Each path below is one point turned by a fixed rotation once a step. After each direction that follows a path, write how fast that rotation turns it, in degrees per step (0 if it stays still).
Each turn is a multiple of 5 degrees from 10 to 175, or 0.
Each row of a path follows its step; steps can be skipped.
Path 1:
step 0: -105  196   74   22   39 -117   -8  198  -95 -200  -15   -6   39    4  129 -124  122  210 -147  -37   16  191  -69   22  144  186 -208   32
step 1:  -47  159  151  178  174    4 -115   69  -95 -136 -107   39  -77  149 -109 -167  128   79 -270  147    0   61 -201  -25   31   72  -43  -97
step 2:   80  103  231   57   85  100  -39  -25 -252 -121 -121    6 -155   67 -195  -47  194  130  -56 -118   83  -89 -144  -22 -101   85  175   75
step 3:  105  -11  166 -122   45   -7  -18  -80 -232 -336 -169    5 -204  114  -42   72   25  126  -27 -146 -114  -21  136   17  -74  -65  -39  123
step 4:  -76  -57  240   41   92  -18  -38 -153 -247 -137 -197  -53   91  139  -32   21 -193  -34  -47   85 -134  -25  245  -71 -141  -94  -40  -20
step 5: -106  145  206  -19  -19  -84 -160   35 -123   24 -195 -102  139   80    1   16 -111  -17  196    3   97 -124  288  -63  -64    8  213  -74
step 6:  -55  191   85 -159 -192 -222  -94   31   32  -82  -82 -208   -8   73   22   49  -87  -85   -5 -170  -63 -105  179  -78  209   42  118 -172
step 7:  -25   35  197    9 -176 -258  -69   12  -69   40  120 -175  116   68   35  -71 -135 -119 -180  -51  -83  120  -28 -196  239    1   65   57
step 8: -228  -60   31   22  -16 -297 -188  107  -65   36  -23  -28   72   38   75  -71   81   43 -103  -28  101  205 -122  -95  107   38  234  179
step 9: -253   42  110  -44  113 -301 -104    3  113  -49  -76   69 -155  -50   10   56   44   77 -176 -149  -43   67 -237   64  -42  174   86    8
step 10:    7  159  184   66  216 -131  -81   21  -44  124   87   69 -259   98 -111   63  -52  -49 -158 -134 -187  116 -153   16 -164   17   16  104
Speeds:
 55  82 -29  80 -95 -38  26  57  17  -7 -33  -3  84  21   8 -86  13  -2 -65 -34  78 -36 -32  23  89 -62 -22 -29 -> 55
   3   -2  -13  -32   55   -2  -35  -36   -4  -84   55   41   -5   83  -27  -12   11  -39  -52  -44  105   44 -145   48  -63   30  -19   35 -> 45
 91   3 -22  31  48  70  46  71 -46 -61  47  -5  23 -32  59 -54  28  36 -28  20 -61  55  13  80 -46  68  62 -90 -> 25
  18  -62   11  -22   26  -30  -27   43  -39   50  -54 -108   31  -36  -90   58   19   12   -5  101   74  -11  -34  121   17  -10   40   -2 -> 110
-108  -86  -16   48   27  -53    3   -7  -27  -50  -44   55  108   -7   92  -37  -16   53    0   72   27   54   40   25  -24  -17  -62   42 -> 90
Path 2:
step 1: -223  -57  238 -249   67  228 -178  158   51  -12   29  115  -93  177  116  -53  -44    4   71   19  -12  -91   40  162 -300   43   -9  132
step 2: -152 -140 -100  -91   76   86   -5   81 -109  231 -172 -154 -112   51   -9 -128   19   -4   28 -328    2 -291   22 -172  -75 -167 -103 -115
step 3:  -62   45  -86   46 -221   11 -156   82    6  168 -153  225 -128  255  180 -118  121   86 -106  -65  -23  104   57   10 -283   95 -172  128
step 4:  -67   49 -214 -170 -148 -152   66  -53  -65  276 -153 -146   39   20  105  -23 -122  136  175  -91  -23  -14 -227 -139  -50  151  -69 -263
step 5:   38  161   22   21  -69 -103 -176 -224   93 -132 -186   -5   69  294  200  156  181  -19  -47 -158   19  248  -35  -77 -147  103   82  -75
step 6:  -86  -40  -13  -43  -79  -33  -36  -84  -38 -187   20 -168 -186 -215  197  236 -235  -32   91  -92  -42   41 -341 -169  -62  128  -37  -57
step 7:   66 -193 -119  150  167   88  -79 -151   72 -168  -78 -106  -62  240   89    1  148  -28  -60    1   23  188 -290 -117   52 -155  167  183
step 8:   54   62  125 -103 -108   22   89   34  -66 -174   78 -198 -268 -113  217 -108  -70  101  -82  235   10    1 -288   80  -66 -227 -112   49
step 9:  368   79  -38   71  127   22  193    4  -54  -14   44 -156   11  207 -165 -108  108    6  181  -85    4   65 -115 -141  -72 -274  -71  169
step 10:   -4  125    8   -1 -127 -114  237  134  129 -104  109 -119   23   22  -64  135  -92  131 -180   54 -180   93   -5  259 -241 -150 -234  102
step 11:  163 -137  -92  122   79   90  202   74 -103  -10  101 -220  194   39 -216   28   98   18  202   23 -222  -27    1   -4 -282   99  115 -153
Speeds:
 37  23 -60  27  85  20  -8 -22 -26  56 -13 -85 126  40 -24 -31 -16  15 -49 -97   5 -52 -26 -70  73 -15  55  41 -> 155
 -84   14  -39  -92  -63  -79   -4   -8  -16  -16   47  -69   -7  -68  -10   31  -90   26 -101    5   11  -84  -27   14   35  -41  -62  -25 -> 170
  -8 -127  -26   54  -58   87  -59   57 -101    0  -33  -16  -79  -10   12  -79    3  -22  -85   32  -10   -4   -1  -27   40  -35   32    2 -> 70
  5 -87 -87 -31   0 -90  -1 -94 -37 -21  38  17 -34  80 -86  25  94 -53  54   9  23 -41  35 -42   4 -54   7 -22 -> 160
 -16  -55    7  -30  -11  -37   74   21   62  -18  -45   -6  -41    4   43    7   48   89  -12 -113  -42   44   49   73   93  -67   72  -34 -> 140
 -37  -39   31  -28  -23   26 -128   55   16  101   -9   25   76  -40   14   80   52   60   66   18  -25  -65   74  -15   -2  -58  -14   13 -> 25
-29 -83 -66 -11  15 -33  21   6   7  70 -44 -27   6  24  -7  42 -45 -36  31  40 -43  68 -18  79  62  68 -61 143 -> 110
 -35    4   19   31 -139    9   22 -103   74    5   -3  -58   37  -53    7  -59  -22  -44   52    6  -22   34    3  -46  -31  -74   63   79 -> 25
Path 3:
step 0:  148   72   35   27 -208   84  -28  -21  -59  -83  140 -158  101  -10   28 -156   51  100 -250   -2  -13  181  325  251  176 -157   -3   92
step 1:  -92  196  -51   38  -93   -4  -22   97   72 -145 -165   22  174   39   39   72 -166  186 -102  139  270  290 -138  263   27  137  -11  -35
step 2:  -24   31 -231    6   53  -32  -87  -53  -38  228 -142   26 -133  245   19  -21  -59  -19   54 -196   87  249   50   52  163  183  334  -25
step 3:  119  133  -19  137  -38  134   84 -299  -82  193  195   99  180  -86   71  190   49   30 -119 -130 -232  137   47   97  222   85   48  -34
step 4:   20  109  -82  -71 -211   71 -132  148   40  -35   36 -110  260   65  -42   86  -41    9 -169  -51  -31   50  163  122   81  257 -239  312
step 5:   32  -22 -103   34  155  142 -127  -69  106    7 -103   84  249  207  -40 -235  -27  -44   -2    6  353   61    4  300  154   -2   14   35
step 6:   25   36  -54 -113 -151 -258   53 -196 -206  160   43  -28  200  152  231  -36  -31   39  -51  -83  130  289   56   53   82 -105  172 -125
step 8:  153  -19 -225   92   48  173 -107  -70  -76  -17 -196 -141   11  121  -97  157 -256  110 -110   51  -83    6  162  303  136  123   28  142
step 9:  191   60 -304  145  -28   68  115  -80   -7   86   11  144  275  132   35   29  -22 -196 -220 -102  218  161 -141   33  -93  112   31   33
step 10:  -93  -29   10 -287 -125   74 -122  -60  -15  180  185   64  168   63  187  -87   36  -33 -181    0   98   93   67 -106  313  144  186  133
step 11:  -61   65  227   89   49   -9  -26 -138  -12 -121  109 -204  155 -104   33   22  -10   11 -105 -100  100   91  250  422  148   59  107   79
Speeds:
 -22  -69   59  -93   10  -41   -3  -47   58    5   14    7  110   17    4  -16   67  -30   75 -105  -13  -65   13   66   -5   41  -69    9 -> 55
  -8  -15  -37   -1   23  -88   22  -67   80   19  -98   10  -84  -47   -9   73  -25   57   33  -33 -108   63   -7   41  -19   51   37  -38 -> 70
  27  -37  -51 -119  -95  -36  -19   45  -84   15  -44 -101  -42   79   34    9  -39   20   10  -26  -33  -30   90  -39  -11    9   15   23 -> 170
  3  -1  29 -72  53  11 -25 -26 -10  62 141  50 -27 -44 -17  58  32  80 -32   9   6  54 124 -39 -59  -2 -14 -14 -> 100
 -34   -9  -18  -13   37   68  -26  -26  -15   50  -72   86   48   60   59  -25  -29  -16   34  -75    7   54  -23  -61 -122  -74   74   11 -> 100
 -41    4   10  -10   48   80  -23   85   43 -123  -20  -20   31  -32   29   47 -103  -46   12   -3  -54   50   91   46  -12  -27  -68   -8 -> 100
-23  29 -20 -71 -49  -4 -61 -90  55 -74  -5  13 -72 -20 120 -57  23 -52 -14  54  97  23   6  12 -25  40  -6 -62 -> 80
